500 stands for zero in the data rows.
Each row of this table is followed by its label. One hidden rule gives the labels. It looks at one to three of the table's principal directions, none of them among the few with the most spread.
array([508, 365, 756, 510, 467, 379, 582, 662, 755, 488, 627, 451, 398, 708, 410, 464, 308, 505, 312, 360, 542, 515, 161, 462, 667, 471, 538, 561, 456, 504, 623, 94]) H
array([424, 394, 786, 477, 528, 362, 462, 612, 690, 547, 577, 354, 538, 511, 458, 490, 484, 541, 386, 454, 335, 574, 269, 472, 508, 601, 374, 683, 469, 647, 817, 98]) Z
array([692, 287, 351, 519, 508, 575, 467, 505, 536, 581, 403, 639, 508, 612, 489, 407, 381, 604, 408, 461, 607, 427, 422, 645, 464, 436, 604, 480, 481, 434, 449, 398]) A
array([513, 563, 367, 530, 446, 655, 487, 382, 447, 568, 523, 557, 586, 456, 539, 470, 605, 439, 442, 507, 641, 436, 516, 534, 371, 401, 493, 539, 504, 489, 450, 604]) M
array([430, 496, 576, 400, 489, 494, 507, 598, 471, 389, 514, 363, 461, 563, 331, 521, 375, 508, 598, 438, 426, 547, 505, 498, 653, 670, 521, 505, 553, 432, 227, 500]) M
array([548, 461, 391, 558, 708, 505, 599, 621, 458, 470, 631, 663, 464, 630, 410, 267, 285, 435, 583, 391, 688, 387, 430, 443, 780, 434, 672, 456, 663, 402, 177, 782]) M
array([427, 661, 657, 415, 432, 476, 504, 536, 506, 326, 360, 264, 478, 400, 368, 549, 449, 439, 627, 549, 350, 647, 641, 414, 377, 557, 420, 437, 522, 523, 635, 595]) E
array([301, 678, 646, 499, 375, 567, 441, 410, 419, 535, 594, 420, 534, 431, 486, 744, 623, 242, 379, 529, 524, 656, 562, 310, 347, 559, 478, 830, 544, 557, 408, 441]) Z
array([270, 775, 630, 515, 327, 505, 506, 485, 507, 313, 349, 359, 331, 530, 509, 755, 442, 331, 503, 485, 425, 647, 587, 402, 363, 467, 328, 456, 586, 488, 612, 581]) H
array([681, 289, 704, 558, 511, 361, 540, 605, 886, 509, 496, 507, 480, 696, 503, 521, 500, 564, 225, 547, 446, 578, 226, 467, 605, 457, 616, 523, 369, 579, 958, 40]) Z
array([627, 428, 62, 569, 508, 744, 397, 200, 288, 719, 480, 735, 691, 301, 689, 482, 856, 578, 518, 594, 535, 361, 640, 760, 364, 463, 457, 558, 405, 576, 434, 658]) Y
array([361, 612, 781, 450, 262, 433, 508, 519, 618, 461, 497, 311, 398, 568, 449, 642, 519, 415, 363, 449, 553, 607, 405, 416, 351, 443, 421, 535, 434, 460, 589, 234]) Z
array([574, 535, 391, 505, 381, 592, 527, 421, 531, 416, 448, 536, 451, 551, 489, 623, 604, 431, 429, 533, 579, 563, 518, 521, 472, 434, 501, 504, 448, 441, 418, 530]) M
array([445, 689, 417, 442, 574, 599, 396, 392, 352, 379, 378, 344, 706, 139, 561, 353, 413, 454, 723, 614, 347, 554, 796, 442, 282, 524, 387, 520, 593, 616, 748, 839]) I
array([107, 667, 810, 294, 394, 428, 445, 655, 166, 381, 436, 176, 348, 345, 220, 692, 252, 413, 799, 347, 275, 652, 714, 370, 324, 834, 235, 636, 664, 455, 50, 549]) I
array([742, 293, 431, 479, 651, 503, 476, 524, 607, 549, 469, 504, 658, 496, 461, 348, 448, 681, 512, 600, 348, 475, 464, 621, 644, 597, 686, 453, 414, 588, 707, 410]) I
array([671, 196, 759, 492, 674, 443, 629, 806, 842, 454, 473, 388, 547, 635, 225, 189, 144, 675, 453, 378, 336, 416, 163, 526, 660, 600, 553, 377, 517, 607, 917, 160]) M
array([812, 372, 324, 601, 746, 405, 570, 508, 661, 543, 604, 722, 592, 634, 665, 270, 470, 622, 459, 652, 611, 382, 472, 487, 878, 360, 935, 283, 431, 471, 642, 637]) V
array([598, 576, 518, 520, 521, 479, 582, 514, 598, 466, 569, 500, 503, 582, 455, 460, 515, 430, 446, 554, 605, 528, 448, 426, 581, 389, 647, 454, 473, 475, 532, 600]) M
array([103, 715, 951, 428, 350, 375, 513, 641, 544, 432, 631, 193, 378, 523, 377, 730, 395, 333, 425, 355, 383, 653, 334, 305, 392, 630, 208, 736, 590, 565, 532, 235]) Y
array([153, 578, 998, 375, 519, 226, 500, 809, 532, 379, 581, 186, 336, 634, 291, 537, 156, 465, 613, 332, 342, 611, 407, 304, 683, 733, 452, 548, 663, 449, 331, 318]) A
array([708, 459, 352, 606, 536, 516, 484, 353, 624, 571, 491, 659, 609, 467, 721, 469, 686, 519, 359, 673, 562, 486, 524, 509, 489, 328, 654, 463, 373, 568, 850, 485]) A
array([756, 288, 96, 680, 882, 429, 490, 460, 553, 637, 536, 882, 600, 576, 787, 144, 585, 730, 591, 581, 550, 252, 458, 715, 889, 346, 704, 246, 516, 527, 649, 780]) E
array([236, 677, 515, 398, 525, 460, 403, 518, 244, 396, 492, 358, 469, 375, 481, 528, 374, 444, 757, 450, 403, 562, 709, 453, 515, 650, 367, 563, 663, 450, 170, 760]) I
array([923, 349, 295, 570, 420, 567, 552, 384, 665, 602, 310, 670, 489, 660, 519, 317, 519, 650, 397, 586, 708, 400, 455, 744, 476, 181, 846, 147, 280, 408, 721, 490]) A
array([601, 372, 641, 484, 518, 426, 533, 625, 637, 468, 428, 451, 444, 590, 382, 362, 238, 562, 487, 430, 479, 511, 382, 521, 548, 467, 594, 419, 479, 494, 662, 326]) I
array([649, 349, 247, 614, 712, 514, 425, 449, 542, 499, 355, 698, 569, 408, 673, 360, 504, 587, 545, 553, 366, 475, 506, 643, 502, 438, 379, 512, 548, 642, 860, 596]) A
array([365, 658, 417, 503, 545, 608, 437, 417, 307, 511, 521, 489, 581, 396, 502, 595, 537, 371, 588, 550, 445, 547, 676, 441, 469, 605, 504, 640, 621, 543, 322, 755]) A
array([697, 313, 675, 545, 745, 194, 628, 772, 797, 483, 652, 568, 420, 759, 501, 329, 192, 641, 405, 499, 493, 468, 217, 395, 887, 449, 755, 374, 475, 500, 733, 319]) V
array([686, 299, 346, 546, 750, 373, 556, 593, 504, 584, 603, 701, 472, 618, 517, 177, 354, 676, 632, 435, 577, 330, 384, 650, 878, 425, 710, 312, 494, 448, 366, 622]) V
array([479, 439, 626, 430, 411, 589, 549, 580, 500, 462, 545, 403, 489, 490, 295, 513, 319, 437, 443, 376, 520, 527, 394, 450, 406, 582, 430, 659, 516, 498, 378, 319]) H
array([555, 578, 454, 500, 482, 518, 543, 469, 508, 420, 474, 492, 467, 540, 445, 425, 491, 441, 570, 516, 591, 518, 558, 505, 595, 401, 635, 376, 493, 430, 421, 681]) E
array([329, 502, 493, 508, 426, 490, 437, 434, 419, 516, 520, 518, 444, 416, 601, 731, 729, 477, 482, 475, 379, 556, 509, 532, 435, 612, 214, 675, 486, 568, 452, 360]) Y
array([473, 484, 312, 476, 462, 572, 461, 398, 217, 542, 477, 623, 470, 339, 531, 491, 615, 482, 654, 460, 601, 443, 702, 549, 388, 495, 418, 521, 505, 417, 124, 684]) A
array([373, 659, 499, 492, 429, 495, 454, 422, 307, 549, 509, 516, 441, 494, 513, 801, 689, 371, 522, 586, 487, 613, 697, 407, 445, 591, 548, 612, 520, 466, 202, 636]) A
array([332, 660, 720, 507, 480, 288, 516, 576, 582, 425, 588, 411, 378, 589, 600, 464, 324, 434, 494, 448, 581, 536, 443, 352, 619, 375, 543, 431, 544, 440, 578, 482]) I
array([675, 505, 128, 635, 616, 558, 532, 340, 434, 586, 496, 793, 523, 523, 690, 284, 674, 546, 589, 558, 714, 317, 584, 657, 660, 239, 685, 238, 471, 430, 438, 881]) E
array([322, 584, 406, 482, 435, 583, 432, 465, 395, 484, 442, 472, 504, 476, 606, 506, 477, 542, 542, 431, 539, 399, 557, 564, 374, 507, 309, 443, 605, 427, 380, 594]) Y
array([507, 586, 593, 512, 590, 321, 595, 647, 632, 405, 632, 495, 387, 768, 471, 304, 273, 463, 525, 441, 722, 466, 384, 396, 857, 335, 785, 305, 572, 323, 327, 663]) Z
array([526, 448, 401, 527, 505, 544, 486, 455, 421, 545, 526, 614, 489, 463, 518, 502, 538, 456, 487, 466, 571, 492, 502, 522, 463, 470, 465, 608, 504, 496, 375, 516]) A
array([105, 615, 775, 412, 465, 396, 447, 623, 405, 417, 602, 292, 436, 447, 468, 813, 527, 421, 532, 442, 262, 627, 529, 308, 488, 836, 197, 756, 633, 550, 323, 344]) Y
array([656, 432, 434, 552, 487, 506, 416, 366, 682, 576, 449, 526, 611, 505, 629, 575, 738, 552, 327, 655, 393, 592, 418, 623, 472, 453, 522, 589, 351, 642, 908, 305]) Z
array([517, 547, 430, 481, 481, 480, 502, 489, 476, 520, 498, 491, 483, 551, 566, 349, 356, 602, 558, 464, 619, 383, 496, 593, 539, 377, 581, 293, 489, 398, 445, 610]) V
array([281, 677, 852, 510, 355, 346, 556, 598, 673, 451, 656, 374, 377, 669, 549, 721, 461, 339, 259, 469, 609, 599, 345, 219, 489, 445, 494, 601, 519, 451, 568, 250]) I
array([542, 534, 349, 566, 493, 547, 581, 456, 413, 512, 497, 656, 402, 542, 518, 462, 516, 471, 560, 456, 645, 406, 538, 552, 552, 366, 554, 342, 499, 421, 329, 703]) H
array([672, 543, 288, 572, 622, 518, 489, 311, 477, 627, 576, 617, 670, 374, 675, 428, 766, 559, 539, 705, 456, 454, 599, 591, 605, 418, 674, 426, 363, 623, 716, 699]) Y
array([351, 555, 491, 517, 320, 623, 479, 478, 449, 459, 543, 558, 397, 601, 522, 634, 353, 306, 316, 344, 759, 515, 425, 405, 361, 412, 414, 725, 610, 369, 195, 410]) I
array([523, 557, 495, 447, 413, 439, 416, 338, 392, 652, 502, 439, 571, 366, 604, 592, 770, 600, 556, 652, 415, 529, 663, 595, 432, 528, 591, 446, 306, 541, 546, 467]) I
array([737, 523, 427, 499, 486, 523, 621, 459, 460, 507, 422, 548, 449, 509, 342, 553, 617, 504, 588, 620, 483, 543, 621, 543, 525, 458, 713, 305, 358, 489, 457, 688]) Y
array([623, 355, 322, 575, 535, 561, 481, 457, 554, 524, 408, 672, 502, 524, 590, 627, 675, 551, 390, 555, 431, 505, 466, 589, 447, 520, 382, 562, 470, 560, 621, 422]) M
array([506, 558, 457, 482, 410, 552, 464, 463, 497, 388, 331, 452, 433, 534, 448, 497, 409, 449, 554, 478, 521, 572, 570, 565, 449, 432, 505, 435, 532, 435, 478, 595]) A
array([716, 377, 535, 438, 552, 498, 589, 668, 701, 358, 405, 415, 524, 580, 355, 371, 264, 624, 462, 512, 466, 488, 396, 482, 482, 507, 528, 362, 492, 465, 685, 436]) Y
array([727, 303, 312, 561, 690, 548, 477, 457, 582, 545, 480, 638, 669, 408, 589, 291, 543, 620, 506, 584, 430, 426, 481, 601, 580, 485, 561, 492, 458, 614, 776, 507]) E
array([447, 579, 727, 460, 493, 376, 592, 650, 630, 369, 485, 340, 428, 563, 419, 529, 400, 518, 524, 510, 415, 539, 474, 364, 543, 541, 494, 340, 511, 485, 652, 464]) Y
array([376, 250, 639, 444, 470, 432, 435, 642, 610, 567, 608, 452, 483, 645, 510, 499, 409, 667, 359, 324, 469, 415, 223, 584, 608, 673, 350, 641, 514, 464, 384, 11]) Z
array([612, 234, 427, 434, 592, 562, 535, 649, 358, 532, 447, 579, 456, 500, 228, 289, 284, 591, 653, 315, 542, 395, 460, 620, 494, 601, 467, 507, 572, 420, 116, 515]) Z
array([833, 316, 348, 568, 559, 557, 541, 401, 603, 672, 530, 667, 627, 522, 544, 300, 583, 624, 412, 595, 610, 378, 439, 636, 590, 354, 819, 365, 312, 533, 688, 438]) I
array([230, 628, 456, 471, 514, 550, 393, 402, 235, 532, 574, 456, 566, 263, 585, 638, 642, 425, 640, 495, 347, 528, 668, 476, 422, 686, 255, 721, 590, 597, 324, 621]) H
array([655, 459, 474, 507, 514, 493, 614, 555, 586, 542, 522, 526, 485, 610, 434, 323, 435, 611, 495, 474, 628, 363, 389, 578, 557, 370, 632, 250, 432, 426, 521, 542]) Y
array([556, 483, 428, 627, 524, 453, 480, 450, 621, 511, 430, 664, 452, 560, 706, 524, 555, 473, 366, 547, 563, 505, 455, 487, 460, 318, 481, 480, 500, 527, 792, 468]) A
array([490, 714, 391, 482, 453, 588, 498, 347, 413, 425, 509, 455, 584, 381, 559, 567, 695, 399, 572, 650, 532, 551, 727, 424, 481, 472, 586, 453, 475, 481, 436, 789]) M
array([524, 627, 483, 542, 504, 461, 574, 504, 565, 461, 570, 535, 458, 588, 550, 481, 501, 430, 446, 523, 653, 487, 457, 418, 546, 337, 574, 416, 510, 441, 510, 648]) M
array([315, 675, 606, 476, 522, 366, 548, 614, 386, 340, 481, 434, 315, 521, 457, 516, 287, 415, 694, 422, 499, 543, 612, 366, 587, 496, 456, 385, 637, 405, 302, 739]) V
array([457, 608, 504, 542, 325, 580, 452, 392, 550, 446, 360, 488, 443, 479, 566, 650, 529, 363, 362, 504, 545, 612, 503, 489, 225, 353, 346, 597, 498, 526, 714, 432]) I
array([327, 513, 635, 442, 552, 378, 404, 570, 405, 524, 433, 386, 500, 405, 477, 537, 586, 546, 639, 504, 323, 553, 603, 476, 416, 668, 335, 548, 572, 535, 480, 494]) Z
array([438, 524, 511, 483, 371, 540, 512, 459, 502, 493, 537, 489, 488, 494, 566, 629, 652, 496, 412, 502, 565, 477, 511, 457, 419, 511, 419, 508, 450, 448, 423, 395]) Y
array([264, 744, 565, 485, 386, 481, 490, 424, 296, 524, 675, 482, 435, 442, 565, 606, 519, 302, 522, 451, 693, 522, 607, 335, 459, 433, 514, 620, 551, 411, 149, 645]) I
array([251, 774, 664, 372, 352, 530, 501, 482, 257, 466, 570, 289, 505, 351, 397, 701, 586, 354, 610, 532, 513, 573, 754, 281, 309, 648, 456, 572, 548, 425, 139, 668]) E
array([730, 370, 244, 513, 601, 592, 421, 336, 433, 662, 496, 615, 700, 351, 601, 535, 705, 632, 489, 686, 342, 495, 581, 667, 480, 587, 580, 595, 360, 656, 645, 509]) V
array([554, 301, 626, 426, 654, 362, 535, 789, 576, 427, 469, 452, 430, 637, 310, 194, 76, 631, 604, 328, 535, 428, 352, 498, 633, 534, 535, 398, 627, 389, 376, 447]) Z
array([825, 266, 253, 608, 681, 505, 559, 552, 656, 532, 425, 757, 493, 664, 540, 305, 415, 638, 429, 509, 583, 388, 345, 650, 633, 342, 619, 355, 487, 484, 650, 552]) M
array([626, 495, 471, 598, 527, 409, 497, 394, 557, 575, 538, 646, 477, 476, 647, 506, 584, 439, 419, 589, 548, 564, 490, 480, 538, 317, 632, 546, 388, 577, 741, 466]) I
array([282, 504, 953, 447, 344, 444, 584, 674, 670, 499, 689, 284, 433, 585, 298, 640, 442, 373, 280, 332, 497, 574, 195, 311, 421, 609, 320, 752, 500, 550, 540, 19]) M
Which label does each new row get?
array([314, 480, 436, 489, 389, 607, 459, 493, 385, 460, 520, 541, 406, 513, 507, 726, 516, 420, 433, 360, 509, 519, 452, 515, 406, 616, 204, 738, 595, 464, 190, 388]) H
array([454, 326, 502, 478, 453, 557, 388, 505, 507, 555, 389, 486, 513, 500, 470, 630, 558, 571, 428, 450, 336, 545, 432, 632, 377, 671, 295, 685, 511, 570, 527, 216]) Z
array([391, 650, 596, 523, 548, 414, 522, 526, 510, 390, 493, 427, 455, 408, 542, 513, 425, 415, 578, 513, 389, 577, 536, 394, 488, 471, 374, 497, 561, 586, 725, 610]) H
array([496, 445, 465, 505, 584, 428, 491, 511, 444, 497, 445, 535, 489, 407, 551, 586, 674, 591, 608, 573, 303, 512, 607, 521, 524, 634, 385, 452, 477, 571, 567, 526]) M
array([391, 405, 676, 471, 563, 277, 450, 626, 537, 482, 482, 449, 407, 533, 530, 614, 526, 592, 547, 496, 287, 580, 484, 467, 614, 677, 399, 536, 506, 538, 548, 294]) A
array([319, 672, 587, 514, 565, 361, 514, 546, 399, 412, 544, 464, 381, 450, 547, 524, 348, 414, 651, 457, 429, 554, 569, 398, 587, 492, 419, 489, 599, 520, 481, 680]) V
array([397, 604, 497, 470, 256, 606, 474, 433, 379, 458, 438, 488, 353, 544, 438, 592, 348, 334, 453, 359, 719, 553, 524, 503, 307, 370, 454, 591, 538, 356, 195, 498]) I
array([551, 477, 385, 532, 582, 433, 479, 452, 454, 533, 615, 634, 512, 501, 664, 460, 495, 513, 501, 545, 591, 464, 542, 470, 671, 445, 646, 518, 479, 462, 390, 569]) I
array([583, 519, 405, 530, 560, 467, 501, 501, 602, 432, 486, 542, 526, 567, 654, 436, 388, 564, 459, 566, 547, 459, 497, 482, 593, 403, 601, 375, 512, 459, 644, 578]) V
array([553, 505, 524, 437, 426, 555, 531, 478, 503, 496, 530, 426, 570, 437, 473, 584, 566, 537, 453, 573, 475, 501, 545, 453, 410, 574, 521, 496, 409, 502, 507, 427]) H
array([352, 586, 644, 428, 427, 562, 579, 570, 468, 495, 671, 335, 511, 510, 350, 505, 349, 474, 498, 374, 507, 442, 372, 469, 523, 598, 433, 546, 527, 497, 335, 428]) H
array([491, 638, 611, 462, 374, 529, 506, 440, 571, 454, 583, 383, 565, 481, 549, 681, 493, 395, 332, 615, 531, 610, 536, 315, 422, 503, 616, 617, 432, 512, 596, 394]) V
array([692, 446, 93, 624, 359, 782, 504, 224, 324, 676, 423, 863, 517, 426, 627, 509, 795, 415, 384, 513, 861, 360, 613, 630, 200, 218, 527, 502, 415, 412, 296, 666]) Z
array([603, 511, 373, 516, 537, 552, 560, 489, 451, 478, 480, 565, 457, 533, 407, 430, 448, 483, 585, 476, 547, 482, 502, 585, 572, 434, 560, 420, 504, 472, 378, 696]) Y
array([610, 187, 388, 480, 751, 575, 495, 653, 415, 598, 567, 621, 610, 504, 338, 136, 193, 636, 613, 333, 530, 306, 392, 606, 659, 625, 582, 557, 635, 489, 241, 511]) A
array([585, 403, 373, 502, 597, 441, 502, 522, 423, 474, 445, 612, 460, 442, 570, 512, 505, 600, 602, 542, 417, 478, 604, 525, 545, 553, 464, 431, 491, 496, 461, 579]) V
array([592, 698, 532, 433, 198, 619, 572, 316, 578, 411, 509, 350, 547, 465, 509, 682, 711, 424, 379, 672, 615, 578, 635, 416, 401, 407, 697, 369, 268, 428, 554, 469]) H
array([759, 339, 286, 632, 705, 382, 519, 481, 713, 571, 520, 737, 540, 640, 731, 287, 615, 679, 430, 595, 563, 377, 355, 645, 760, 297, 648, 296, 418, 517, 803, 538]) E
array([512, 399, 715, 471, 638, 289, 535, 703, 706, 415, 493, 382, 479, 613, 451, 427, 407, 644, 542, 522, 307, 521, 405, 451, 747, 631, 564, 353, 500, 529, 722, 347]) E
array([485, 550, 601, 473, 660, 309, 502, 627, 525, 462, 526, 434, 473, 581, 448, 350, 389, 526, 643, 520, 476, 528, 522, 440, 713, 503, 654, 383, 574, 455, 450, 675]) Z
array([529, 235, 449, 455, 690, 391, 457, 653, 411, 494, 494, 582, 469, 440, 473, 336, 316, 662, 658, 384, 390, 437, 469, 569, 603, 648, 357, 560, 577, 499, 347, 434]) I
array([598, 605, 528, 484, 411, 478, 548, 457, 562, 482, 507, 459, 484, 551, 492, 466, 502, 466, 462, 563, 646, 524, 520, 466, 492, 337, 683, 372, 406, 425, 530, 566]) A
array([388, 635, 592, 423, 360, 602, 555, 482, 318, 499, 509, 387, 474, 415, 313, 752, 629, 389, 552, 520, 446, 571, 658, 394, 336, 670, 456, 566, 491, 486, 212, 567]) Y
array([383, 609, 671, 549, 415, 424, 614, 530, 537, 527, 705, 532, 361, 634, 476, 682, 593, 336, 367, 452, 630, 537, 381, 338, 613, 451, 555, 577, 472, 465, 341, 407]) Y
array([616, 506, 491, 482, 368, 554, 544, 424, 510, 575, 517, 502, 500, 529, 455, 607, 625, 503, 404, 559, 567, 515, 492, 536, 425, 456, 615, 476, 351, 478, 463, 418]) H
array([520, 391, 505, 631, 707, 302, 554, 614, 585, 582, 598, 722, 382, 713, 592, 395, 500, 541, 497, 454, 570, 410, 362, 491, 834, 419, 648, 390, 553, 470, 473, 526]) Z
array([604, 202, 415, 424, 775, 415, 475, 630, 473, 584, 554, 492, 665, 388, 489, 159, 476, 868, 727, 473, 294, 288, 458, 695, 711, 719, 441, 350, 482, 560, 517, 461]) M
array([514, 717, 158, 609, 409, 655, 427, 201, 288, 527, 383, 701, 472, 354, 707, 552, 657, 319, 540, 563, 680, 532, 716, 588, 267, 204, 443, 527, 510, 492, 473, 894]) I
array([590, 457, 392, 556, 509, 585, 447, 361, 519, 572, 539, 597, 622, 409, 619, 528, 640, 455, 388, 594, 509, 526, 515, 506, 458, 464, 553, 659, 436, 597, 653, 438]) I
array([379, 544, 633, 396, 420, 412, 377, 468, 480, 531, 510, 320, 580, 390, 586, 636, 634, 568, 485, 589, 363, 588, 581, 465, 382, 643, 403, 609, 436, 536, 568, 319]) A
array([147, 755, 648, 495, 369, 643, 420, 402, 385, 519, 625, 348, 601, 324, 521, 711, 599, 229, 397, 464, 482, 602, 528, 317, 237, 591, 246, 891, 624, 621, 487, 462]) M
array([478, 437, 861, 469, 471, 310, 533, 679, 716, 483, 476, 344, 433, 597, 419, 464, 329, 546, 411, 461, 438, 556, 351, 388, 480, 503, 537, 445, 464, 516, 799, 170]) A
